Named moves (each a turn or a mirror), then the moves between two rows, first move first; the first pair answered:
S (before |-> after):
[ 10   2 -13 -14  -2  -5 -18   5  -4  -8  -1  -2   9   5  12 -21   7 -10
  -1 -15   8  -8  13 -10  -8   4   6  -5 -13   9] |-> [ 11   1 -12 -16  -3  -5 -18   7  -7  -9   1  -1   8   5  11 -22   5  -2
   1 -13   8 -11  15  -7  -7   5   8  -8  -9   6]
[-10  -6  -4   6   0 -11   0   0   1  -4 -12   6   4 -15   3  11  -7  -6
  -2  -7   3   9   3  -1   9   3  -3 -10 -12  -6] |-> [ -9  -9  -4   4  -2 -10   1   2  -3  -6  -9   6   3 -14   4   8  -9   5
   1  -2   3   5   6   2  12   4   0 -14  -8 -11]
[ 18   0  -7 -16  -5  -1  -6  -7   8   3  -2   7  -6   6 -16   7   6 -13
   0  -5  10   5  21  -5  -8  15   5   0   2  -5] |-> [ 19  -3  -8 -18  -6  -1  -5  -4   4   2  -1   7  -6   7 -16   5   5  -3
   2  -1  10   1  23  -2  -6  16   7  -4   6  -9]
[ 19 -10 -15 -19  12  -2 -11   2  -2 -11   6   2  -3 -11   6  -5   2   1
 -16  -8  -6  -8   7   0   4   8  28 -14  -5   9] |-> [ 18  -7 -16 -17  15  -2 -12  -1   2 -10   3   2  -3 -12   6  -3   5 -12
 -18 -13  -6  -2   4  -4   1   7  24  -9  -9  14]
G (before |-> after):
[ 2  1  2 -7 -3 -2  0  3  2  0 -1 -5 -1  7 -3  6  3 -5 -1 -1  2  3  4 -4
 -5  7  2 -4 -6 -5] |-> [ 0  2  2 -6 -3 -2  0  2  2  1 -1 -5 -1  7 -2  7  3 -8 -1 -2  2  4  2 -5
 -4  7  0 -3 -8 -4]
[-14   1  -6  11   1  -3   3  -3  -8  -5   0  -8   3   0   3  -4  -2   9
   6   0  -5   2  -8   0   4  -4  -1  -8   5  -5] |-> [-13   0  -6  10   1  -3   2  -3  -9  -6   1  -8   4   0   3  -4  -2  11
   6   1  -4   1  -7   0   5  -3  -1  -9   6  -6]
[  4  -8   4  -3  -6   1   0  -1  10  10  -4   6   0   7  -8   8  -2  -6
   6   3   9   8   0  -2  -5   7  -3  -6  -6 -12] |-> [  3  -8   4  -2  -5   2   1  -1   9  10  -4   6   0   7  -9   8  -2  -7
   6   3   8   8  -1  -2  -5   7  -4  -6  -7 -12]
A (before |-> after):
[  7  -2  18  -3  -1  -7   3  17  10  -3   3 -14  -6  11  -6  26  -7  15
  25  15  19  14  -3 -10   2   8   7   2   3 -11] |-> [  6  -3  19  -3  -2  -6   3  17  11  -3   3 -14  -6  11  -6  27  -7  15
  26  15  18  14  -4 -10   2   7   6   1   3 -11]
[ -6  -2   4   4  -4   1  10 -10  10  13  -5  -9  -2   7   6   2   4 -15
  -8  -8   1   5 -12  -6  -2   3  -2  -5  -3  -9] |-> [  3  -7   1  -5  -5   2  10  -1   0   7   4  -8  -6   6   9 -12   0  10
  -9  -3   1 -11   1   1   3   5   8 -13   9 -12]
[  6   0  -5  -1  -8   4   0   9   1  10   8   3 -12   2  -3   0   2   4
   9   4   9  -5   2  -1 -11   0   4  -1  15   4] |-> [  1   3  -2   4  -7   3  -1   4   6  14   3   2 -10   2  -5   7   4  -9
  10   2   7   4  -6  -5 -13  -1  -2   4   8   5]
R (before |-> after):
[ -7   3   6   0  -2   6   0   0  -5   7   0   3   4  -2   1   7  -2   0
  -2  -5  -7  -2  -2 -11   6   4  -6 -14  -4   8] |-> [ -5   4   4  -2  -1   5   0   3  -6   7   2   4   2  -4   2   2  -1   1
  -3  -6  -7  -6   0 -11   6   3  -5 -14  -3  11]
[ -7 -11 -15 -19  -1   3   5  -9  12  11  -7 -20  11  -4   1  14  -5  -3
  -3  -5  -7   4   6 -13   3   5 -15   3 -10 -11] |-> [  2 -10 -20 -24   6   2   3  -4   9   7   1 -18   8 -10   8  -3  -5   1
 -13  -9  -7  -9  13 -10   6   0 -10   3  -3   1]
[  1   7   5  -1   6  -1  -1   3  -7  -1   7   0   4   4 -12   5   6   2
  -2  -2   4  -3   1 -10  -4   6  -1  -1   2  -4] |-> [  3   7   4  -1   7  -2   0   4  -8  -1   8   1   3   3 -11   3   6   4
  -3  -3   4  -5   2 -10  -3   5   0  -1   3  -3]
C (before |-> after):
[ -1  -8  -5  -7  -5  -7   4   5  -3  -4   1   0   2   5  -7   5  -7  14
   3   6   7   1   9   1  -6   3   1 -13  12 -16] |-> [ -1  -8  -4  -6  -4 -10   2   0   6   1  -4   0   3   6 -12  14  -2  -5
   2   0   8  13   7  -7 -11   3  -4  -7   3 -14]
[  7  -9  -2 -11   7  -2  -1   4  -9 -11   4   2  -2   3  -7  -8  -3   8
   8  -1   5 -17   7  -7   2  -3   7   5   3  10] |-> [ -8  -9   4  -3  -1  -1   3  -3 -10  -7  -3  -2   1   9 -11   9  -7   9
  21   6   2  -5  -6  -6   1   0   1   5  -2  -4]
[ 18  -3  -7 -14   3  -3  -5  12  -1  -2  10   1  -7  -9   7 -17   0   2
 -10  -8   6 -18  17   3   0  -2   6   2   4  12] |-> [-11  -4   7   4 -14   1   6   4 -12   1   2  -6  -2   2   3   7 -11  23
  18  12   0  -6  -8  11   3   4   0  -5   1 -16]
[  8   6  -5   1   7  -1   3   5 -18  -7   5   5  -2 -16  20 -19  -5   7
  -2   0  -1 -16   1   2   6  -3   3  -3   9  14] |-> [-14   5   7  16  -4   1   9  -6 -17  -1  -6  -1   2  -7  12   8  -8   4
  17   9  -4   5 -21   2   3   1  -8  -2  -1  -6]
Then:
Between the rows of a pair lie two moves.
[  4   2  -1  -5   7   2  -5   1   3   3   3   0   0  -3   1  -5   4 -10
  -6  -5  -1  -2   4  -2  -2  -2   0   5  -1  11] |-> [ 5 -6  0 -9 -1  2 -5  3  0  3  0 -1  0  1 -6  4  1  2  3  2  2 -1 11 -2
 -4  6  3 -3  1 -6]  R, G
[ -2   3   3  -4  -7   0   3  -1  -4  -2  -3  -6  -3   0 -14   5  -5   5
   1  -1   3   9   5  10  -1  -1 -11  -5   0  -8] |-> [ 5  6 -1 -8  0 -1  2  2 -3 -4  2 -4 -4 -5 -8 -8 -3  1 -9 -8  3  0 10 10
  1 -5 -8 -2  3  5]  S, R
[ -6   4   5   4   0  -2   8   1   0   0  -5   2   2   3  -1   8   4 -13
   2  -1  -3  11  -7  -2   1  -1  -7   5  -5  -8] |-> [  2   5   2   1   5  -3   5   3   3   0  -2   4   1   0   2   0   7 -19
  -7  -6  -2   8  -1  -3  -1  -4  -5   6  -4   0]  A, S
[  7   7 -15 -20   0   1  -9   1  11  14   3   5   1  -6  -9   9  14 -17
  -2 -19   4  15  11 -22  -2   5  -2   4  -1   1] |-> [ -5   7  -9 -13  -6   1  -6  -3   9  17  -2   3   3  -1 -12  21  11 -15
   8 -13   3  23   0 -20  -3   6  -7   3  -5  -8]  S, A
[ -3 -12   2  -6 -11  -3  -1   6  -2   2  -4   2   1   6  -7   3  -5  17
   6   7   1  -1   7   0   6   6   5 -10   6 -14] |-> [ -1 -14   1  -8 -10  -4  -3   4   3   5  -8   2   2   7 -11  10  -1   5
   4   5   3   7  10  -6   2   8   2  -7   1 -14]  C, S
[-13   8   7  15   9   2  10  -1 -12  -1  10  -2  -1  -6  12 -14  -4  12
  -4   4  -4 -12 -19   9  10  -5  -4   4   7  15] |-> [-20   9  10  21   7   1  10  -8  -6   4   2  -3   2  -2   7   0  -1  -4
   1   2  -3   3 -28   4   6  -4 -11   8  -2  12]  S, R
[-12   6  12  -4  -2   2  20  10  -9   1   5  -1  -2  -5  -6  18  -8  16
  14   8  -7   4 -10   5   4  -7   6  -3  11   0] |-> [ -3   4   6 -12   2   2  17  15 -11  -2  11   1  -4  -8  -3   6  -8  21
   6   6  -6  -6   1   5   5  -7  10  -5  17   6]  S, A
[ -1   6  -8  -2 -11  -1   1  -2  -6  -4  -4  -1  -1   1   3   0   0  11
   9   8   1  -2   4  -2   8   1   1  -4   8   4] |-> [  5   9 -11  -5  -5  -2  -1  -3  -1  -4  -2   1  -1  -2   5  -6   4   1
   0   1   2  -3   7  -5   8  -2   1   1   6  15]  C, R
[ -4   0   4  -4 -12   4   5   7   0   3  12   0   0   7 -19  -3   1  10
   4   2 -10  -6  -1  -5   1   2   1 -10   7  -1] |-> [  4   1   0  -9  -7   2   1   7   7   3  13   1  -1   4 -19  -7   6  -4
  -5  -6  -8  -5   4 -11  -2   0   0  -6   5   8]  C, C
[ -2   2   6  -5   2  -3  -6  -5   5   7  -7  -7  -5  -7   9 -10  10   3
  -7   1  11   7  -3  -6  -9   3  -4  -1  -7   9] |-> [-9  2  9  0 -3 -2 -3 -7  1  6 -8 -9 -4 -4  9 -5  7 12  0  6  9  7 -9 -4
 -8  3 -5 -3 -6  2]  C, C
[  7  -8   4   9   7   3 -16  -5   4  -3 -14 -10  -3  -5  -8   5  -1 -19
  -3 -10  -2   0  -6  -8   1  -8 -14  19 -11   4] |-> [ -2 -12   8  12  -4   4 -12  -5  -3  -3 -16 -12  -2   2 -12  16  -7   0
  10   2  -3   2 -11  -3   2  -2 -12  12  -8 -15]  C, R
[  0   6   0   0   7   6  -2   5  -3   1   2   2   1  -6   3 -15   1  -7
 -12 -10   0 -11  -4  -4   1  -6  -2   6   0  11] |-> [-13   2   7   6  -6   8   4   4 -11   2  -2  -2   3   2  -1  -1  -6  12
   6   4  -2  -8 -13   1   3  -1  -3  -1   2 -11]  G, C
[  7 -15  -2 -11  -8   2   1  11   4  -2   1   1   6  11 -12   7   3  19
  10   6   0   3  22   4  -2  12   8 -17   9 -20] |-> [ 20  -9 -10 -18   7  -1  -6  10  15  -1   2   5   4   2  -8  -6  13 -10
  -9 -11   2   2  29  -4  -5   4   7  -6   3   5]  A, C
[ 4 -2  2 -2 -4 -4 -2 -9 11  4  2  4 -9 15  2 -2 -4 -7 -1 -5  4  3  4  0
 -8 -2  4 12  0 12] |-> [ -1  -5   5   0 -10  -2   2  -7   3   2   3   2  -9  19   3  -2  -9  11
   7   4   3  -1   2   7  -4   1   6   6   5   2]  A, C
[-13  11  10   8  -1  -1   0  -7  -4  -6  -4   0   6  -1   3  -3  -4  -7
  10   0  -5   0 -19   2   5   0  -6   4   4   3] |-> [-12   9   9   6  -2  -1  -2  -8   1  -4  -6   0   7   1  -2   4  -1 -14
  11  -1  -3   7 -16  -3   1   2  -8   5   1   1]  A, C
[ -6   9   5   3   1   2   2  -7   4   4   1  -2   6   3   3   8   2 -10
   1   1   1   9 -10   0   1   1  -3   4 -10  -4] |-> [ -5   5   5   1  -4   2   3  -5   1   3   0  -2   7   5   0  12   0  -1
   5   5   3   9  -6   0   1   5  -1   0  -8 -13]  A, C
[  4   3  -4   0  12  -1  -3  -4  15   6  -4   1  -3  -1  -4   4   8 -24
 -10 -15   5   8   0  -9  -6  -5  -7   9  -6  11] |-> [ -9   9   3  11  11   1   2  -8  10   6  -4  -2  -2  -2   3   3   4 -21
  -5 -12   1   8 -15  -5  -2  -9 -11  10  -7  13]  C, A
[ -6  -5  -5   3   1 -13   5  -2  13   3  -4  -4   8   4   4   1   5 -26
 -11  -9  -2   4   0 -19  -9   5 -12   6  -8   2] |-> [ -7 -16  -3  -1 -12 -10  10   8  -3  -3   1  -5   7  10   3   0  -5  17
   4   8  -2  -9   7  -7  -3  13  -1 -10   6 -21]  S, R
[ 20   8  -6 -11  10 -19  -7   6  -8   0   2  20   9 -14   4 -16   2   7
 -20 -13   4   2 -14   1   8  -8  -7   6   9  16] |-> [ 16  -3  -2 -14  -5 -17  -4  10 -18  -1   1  17   9  -5  -5  -2  -6  35
  -3   2   6   2  -8   6   8   4  -1  -8  15 -13]  R, A
[-10   1   4   9  11   4   3 -13  -2  -2   6   6  10   2  -6   3   3  -4
   5 -10  -9   3 -13  -3  -3  -1 -14  13 -10  12] |-> [-10  -1   5   8   8   6   6  -8 -12  -6  11   6   9   1  -1  -7  -3  17
   9  -4  -9  -9 -11   6   2  -2  -8   7  -1   9]  C, C
[-5  5  3  7  5 -9  2 -6 -8 -1  0  4  0  2  4 -2 -1 -5  2  2  1  0 -5 -3
 -2  0 -3  1  1  0] |-> [  1   4   0   2   6 -10   1  -3  -8  -3   3   5  -2   1   5  -8  -1  -3
  -1   0   2  -6   1  -2  -1  -1   1   1   4   3]  C, A
[ -1  -8  -4  -3 -12   3   2   0  -7  -8   6   2   0   8   6  -2   0  19
   1   6   1   5   6   3   7   0   0 -10  17  -2] |-> [  2   0  -7  -2   0   2  -2  -6   6  -4   3   3   1   3   9  -4   9 -15
 -12  -8   0  13   2  -6   4  -7  -8   2   8  17]  S, R
[-21   1   9   7   4   1   5  -3  -1   0 -11   7   2   3 -10   8  -6   1
  11   4  -3   2 -12   5   8  -3 -10   7  -5  -1] |-> [-17  -3   8   3   1   1   6   3  -7  -3  -7   7   0   3  -8   2 -10  16
  12   8  -3  -7  -6   9  11  -2  -5   1   1  -5]  S, A
[  8   4  -8 -12  15   5  -6  -2  19  16  -3  13  -5  -5 -14  -1  -3 -19
 -13 -16  13   0  19  -5 -13  12  -8  17  -9  10] |-> [  4  -3  -5 -13   6   6  -6  -3  18  17  -8  11  -4   1 -22  12  -4 -12
  -3 -10  15   7  20  -6 -16  18  -9  12 -11  -6]  G, R
[ 21  -4 -14  -4  -3  -5   5   2   4  -8   4  -6  -6   0  -2  -4  -2  -6
 -12 -20  14  -5  18 -13  -5   3  -7   0  -8   0] |-> [  1  -5  -4  10 -14  -3  11  -7   2  -4  -6 -11  -3   9  -8  17  -5  -2
   6 -10  11   9   0 -12  -6   6 -15  -1 -14 -18]  C, C
[ 0 -5 -2 -8  1  0 -1 -3  9  0 -6  3 -5  4 -9 12  5 -7  1 -1  6  8  5 -7
 -6  1  1  1 -4 -1] |-> [  4  -6  -5 -12   3  -1  -2  -1   9  -1  -4   4  -6   2  -8   8   5  -7
  -3  -3   6   5   9  -7  -5   1   3   0  -2   2]  A, S
[  9 -18   2  -7 -18  -2   3  -6  10   6  -9  -2  -2   7  -4   5   2   6
  12   7   4   7   4   6  -5  20  -3  -8   2 -27] |-> [ 22 -16  -5 -15  -8  -4  -3  -4  20   6  -7   1  -4   2  -3  -4   9 -13
  -2  -6   6   5  16  -1  -9  17  -2  -2   0 -11]  A, C
[  2   7   7  10   7  -3   1  -3  -7  -2   4   1   3  -1  13 -11  -7  12
  -9  -3   0 -18  -7   9   7 -10  -3   4   8  15] |-> [ -8  10  12  17   6  -4   2 -12   0   4  -4  -1   5   2   9   5  -5  -5
  -4  -4  -2  -3 -18   4   3 -10 -11  10  -2  13]  A, R
[  1  -8   2   0  -7   0   7 -11  14   1   0 -11  -3   5   2  13   6  -5
  -6   0   4   4   1  -4 -11   9   7  -2 -11   1] |-> [ -2  -8   3   2  -9   2  11  -6   4  -3   6 -13  -4   3   8   2   0  17
  -4   6   1  -8   0   5  -4   7  13  -7  -1   1]  R, C
[-20  -2  11   8 -14   7  -7 -11 -18   0  -2  -3   0   0 -10  24 -19  21
  24  15  -3  -3 -16  12   7   1  -5  -6  -7 -26] |-> [ 21  -2  -9 -19   8   4 -19   6 -12  -8  15   6  -7 -16   0 -20  -9  12
 -13  -6   2 -32  22   8   9  -7  10  -4   4  10]  C, C
[ -1  -3   3   1   2  -2 -12   0   0  -2  -4   0   8  -1  -1  15   2   1
   5   4   0   3   8  -7 -11  -5  -4   6   5  -8] |-> [-4 -3  4  2  1 -1 -8  3 -5 -4 -1 -1  7 -2  2  9 -1 13  6  8 -2 -4  6 -1
 -6 -6 -1  3  9 -8]  R, C
[ -2  -5   0 -10 -13   1  -1 -10   3   8  -5   0   1   5   0  16  12 -12
   7   4   5  18  -1 -16  -5  -8  -2  -2   1  -9] |-> [  9  -7  -4 -18 -10   2   0   2  -8   0   7   2  -3   0   9  -6   8  13
   0   6   5  -5  12  -7   2 -10   9 -10  15  -3]  S, R
[  3  -2  -5  -1   0  15   1  10   3   7  -3   2  -7   0  -5 -11 -12   6
  -7  -1  -5 -14   8  -2  -7  -6   2  -7   7  17] |-> [ -3  -4  -2   1  -5  16   4  10  -1   6  -4   1  -7   3  -6  -7 -16  14
  -1   6  -5 -13   5   1  -6  -4   2 -11   8   9]  A, S
[  4  -4  -2  -3 -10   1   0  -1   9   0  -3   4   1   3  -5  17   7  -6
  -2   5   2   7   3  -1  -6   7  -1   1  -3 -10] |-> [  8  -5  -4  -6 -10   1  -2   2   8  -1  -1   4   0   3  -6  14   7  -4
  -4   4   3   4   9  -2  -6   8   1   0  -1  -9]  C, R
[ 14 -10  -8  -9  -7  -5  -4   1  -5   1  -7   3   5   9  -5  -5  -1   9
   6  -1  11 -15  18   6  -1   8   8  -5   5 -11] |-> [  2  -7  -3   2  -9  -6  -4  -9   3   7 -17   0   9  12  -9  13   2 -12
  12  -3  10   3   3  -1  -6   8  -2   3  -7 -13]  C, S
